[[ 42.2  11.1  19.0]
 [ 50.7  10.5  19.4]
 [ -0.8  -0.1   1.6]
 [ 23.1   3.3   9.7]
 [  6.1  -0.9   2.9]
 [ 51.0  16.1  24.2]
 [ 63.1  15.0  27.4]
 [-65.2 -15.7 -32.8]
 [ 63.8  11.0  33.2]
 [-48.4 -15.5 -24.0]
 [-43.7 -11.2 -22.6]
 [ 60.9  13.0  28.3]]
->
[[ 63.8  11.0  33.2]
 [ 63.1  15.0  27.4]
 [ 60.9  13.0  28.3]
 [ 51.0  16.1  24.2]
 [ 50.7  10.5  19.4]
 [ 42.2  11.1  19.0]
 [ 23.1   3.3   9.7]
 [  6.1  -0.9   2.9]
 [ -0.8  -0.1   1.6]
 [-43.7 -11.2 -22.6]
 [-48.4 -15.5 -24.0]
 [-65.2 -15.7 -32.8]]

[[  4.0  56.5  23.6 -17.5 -43.3 -46.7 -18.5 -18.9  22.0 -16.1 -20.9  18.2
  -56.0]
 [ 16.3 -13.3  20.2  -6.2  26.2   7.1  30.7  28.7  56.3  15.0 -31.8 -29.2
  -21.6]
 [-10.2 -35.8  20.5  34.2  12.5  36.2  17.3   2.1  24.0   2.1 -26.7 -40.9
   25.8]
 [-10.9 -21.1   7.8  46.7  -7.3  37.1  -7.8 -11.6 -41.3  36.3  15.7  33.5
   12.6]
 [-16.0 -21.0 -50.0  -2.3  -8.0   7.8  10.0  12.3 -50.5 -18.4  56.0 -22.5
   42.3]
 [ 13.4  23.7  -5.0  -0.6  36.7  -5.0 -19.2   5.7  25.4  -9.9 -22.0   6.4
   28.4]
 [-46.5   3.9  13.3  -0.6 -39.1  -8.7  28.0  -3.6  -1.4 -25.1  26.5 -67.7
    7.0]]
->
[[ 16.3 -13.3  20.2  -6.2  26.2   7.1  30.7  28.7  56.3  15.0 -31.8 -29.2
  -21.6]
 [ 13.4  23.7  -5.0  -0.6  36.7  -5.0 -19.2   5.7  25.4  -9.9 -22.0   6.4
   28.4]
 [  4.0  56.5  23.6 -17.5 -43.3 -46.7 -18.5 -18.9  22.0 -16.1 -20.9  18.2
  -56.0]
 [-10.2 -35.8  20.5  34.2  12.5  36.2  17.3   2.1  24.0   2.1 -26.7 -40.9
   25.8]
 [-10.9 -21.1   7.8  46.7  -7.3  37.1  -7.8 -11.6 -41.3  36.3  15.7  33.5
   12.6]
 [-16.0 -21.0 -50.0  -2.3  -8.0   7.8  10.0  12.3 -50.5 -18.4  56.0 -22.5
   42.3]
 [-46.5   3.9  13.3  -0.6 -39.1  -8.7  28.0  -3.6  -1.4 -25.1  26.5 -67.7
    7.0]]

[[  1.9 -16.3   1.8   3.9]
 [-58.3 -57.0 -55.4   3.8]
 [-13.4 -13.7  -9.9   2.4]
 [-14.5 -10.6   2.1   8.7]
 [-17.0 -11.7   2.9  10.5]
 [  0.1  -1.8   5.1 -35.9]
 [ -1.6  -1.8 -22.3   1.4]
 [-38.2 -22.7   6.4  25.4]]
->
[[  1.9 -16.3   1.8   3.9]
 [  0.1  -1.8   5.1 -35.9]
 [ -1.6  -1.8 -22.3   1.4]
 [-13.4 -13.7  -9.9   2.4]
 [-14.5 -10.6   2.1   8.7]
 [-17.0 -11.7   2.9  10.5]
 [-38.2 -22.7   6.4  25.4]
 [-58.3 -57.0 -55.4   3.8]]

[[ 51.1 -35.1 -36.0 -35.6  20.0 -34.7 -34.0  11.1]
 [ -6.3 -37.3 -39.5 -32.0  41.4   9.1 -31.9  30.0]
 [-29.9  -4.7  -5.8  -1.4  11.3  24.3  -3.0  10.5]
 [-27.5  59.9  62.7  54.4 -52.2  13.8  53.4 -37.3]]
->
[[ 51.1 -35.1 -36.0 -35.6  20.0 -34.7 -34.0  11.1]
 [ -6.3 -37.3 -39.5 -32.0  41.4   9.1 -31.9  30.0]
 [-27.5  59.9  62.7  54.4 -52.2  13.8  53.4 -37.3]
 [-29.9  -4.7  -5.8  -1.4  11.3  24.3  -3.0  10.5]]

[[-39.8 -39.6 -20.3  25.3  23.8 -24.6  35.1]
 [-51.8 -52.9 -30.4  44.0  39.9 -35.1  50.1]
 [  0.0   0.0   0.0   0.0   0.0   0.0   0.0]
 [-51.9 -53.4 -30.9  44.8  39.9 -35.4  50.9]
 [-38.7 -38.3 -19.4  24.1  22.9 -23.7  33.6]
 [ 51.6  52.9  50.4 -38.6  30.6  49.3 -21.2]
 [-37.7 -37.1 -18.7  23.0  22.1 -23.0  32.0]]
->
[[ 51.6  52.9  50.4 -38.6  30.6  49.3 -21.2]
 [  0.0   0.0   0.0   0.0   0.0   0.0   0.0]
 [-37.7 -37.1 -18.7  23.0  22.1 -23.0  32.0]
 [-38.7 -38.3 -19.4  24.1  22.9 -23.7  33.6]
 [-39.8 -39.6 -20.3  25.3  23.8 -24.6  35.1]
 [-51.8 -52.9 -30.4  44.0  39.9 -35.1  50.1]
 [-51.9 -53.4 -30.9  44.8  39.9 -35.4  50.9]]

[[ -8.2   1.0  20.0 -16.0  -0.3  30.6 -22.8 -41.9   8.3  -3.8 -10.2  10.9
  -59.0  33.6  15.3]
 [ -2.5   8.6  10.3   4.0 -12.4  30.9 -34.7 -29.7 -20.8 -18.0 -10.2  24.9
  -23.2  39.0  -3.8]
 [ -5.8   1.5   6.3   8.4 -14.3 -14.2  -1.3  -4.9  17.2 -29.2 -18.6 -38.5
   17.7 -45.8 -37.0]
 [ 11.9   5.3  22.2  -4.0   5.2   1.4   3.0  -1.7 -17.5 -18.5 -28.2  -0.3
  -12.5  22.7  15.1]]
->
[[ 11.9   5.3  22.2  -4.0   5.2   1.4   3.0  -1.7 -17.5 -18.5 -28.2  -0.3
  -12.5  22.7  15.1]
 [ -2.5   8.6  10.3   4.0 -12.4  30.9 -34.7 -29.7 -20.8 -18.0 -10.2  24.9
  -23.2  39.0  -3.8]
 [ -5.8   1.5   6.3   8.4 -14.3 -14.2  -1.3  -4.9  17.2 -29.2 -18.6 -38.5
   17.7 -45.8 -37.0]
 [ -8.2   1.0  20.0 -16.0  -0.3  30.6 -22.8 -41.9   8.3  -3.8 -10.2  10.9
  -59.0  33.6  15.3]]

[[ 13.0 -11.8 -14.1  41.3  29.9   1.9  42.6  18.3  42.3 -11.4 -14.1  24.1
  -47.2  -4.1  38.3  15.2]
 [ 13.2 -32.2  -5.8  53.7  35.3  -2.1  64.8  19.0  29.9  18.3 -17.6  39.5
  -27.1   7.3  44.7  36.3]]
->
[[ 13.2 -32.2  -5.8  53.7  35.3  -2.1  64.8  19.0  29.9  18.3 -17.6  39.5
  -27.1   7.3  44.7  36.3]
 [ 13.0 -11.8 -14.1  41.3  29.9   1.9  42.6  18.3  42.3 -11.4 -14.1  24.1
  -47.2  -4.1  38.3  15.2]]

[[  4.3  19.8]
 [-44.7 -55.9]
 [-47.9 -51.8]
 [ 10.7  31.0]
 [  6.7  18.8]
 [  4.1  20.8]
 [-47.2 -55.5]
 [-39.8 -55.8]
 [ -1.7  20.9]]
->
[[ 10.7  31.0]
 [  6.7  18.8]
 [  4.3  19.8]
 [  4.1  20.8]
 [ -1.7  20.9]
 [-39.8 -55.8]
 [-44.7 -55.9]
 [-47.2 -55.5]
 [-47.9 -51.8]]

[[-19.9   8.0  -9.1]
 [ 15.7  57.7  51.1]
 [ 22.4  51.7  16.8]]
->
[[ 22.4  51.7  16.8]
 [ 15.7  57.7  51.1]
 [-19.9   8.0  -9.1]]
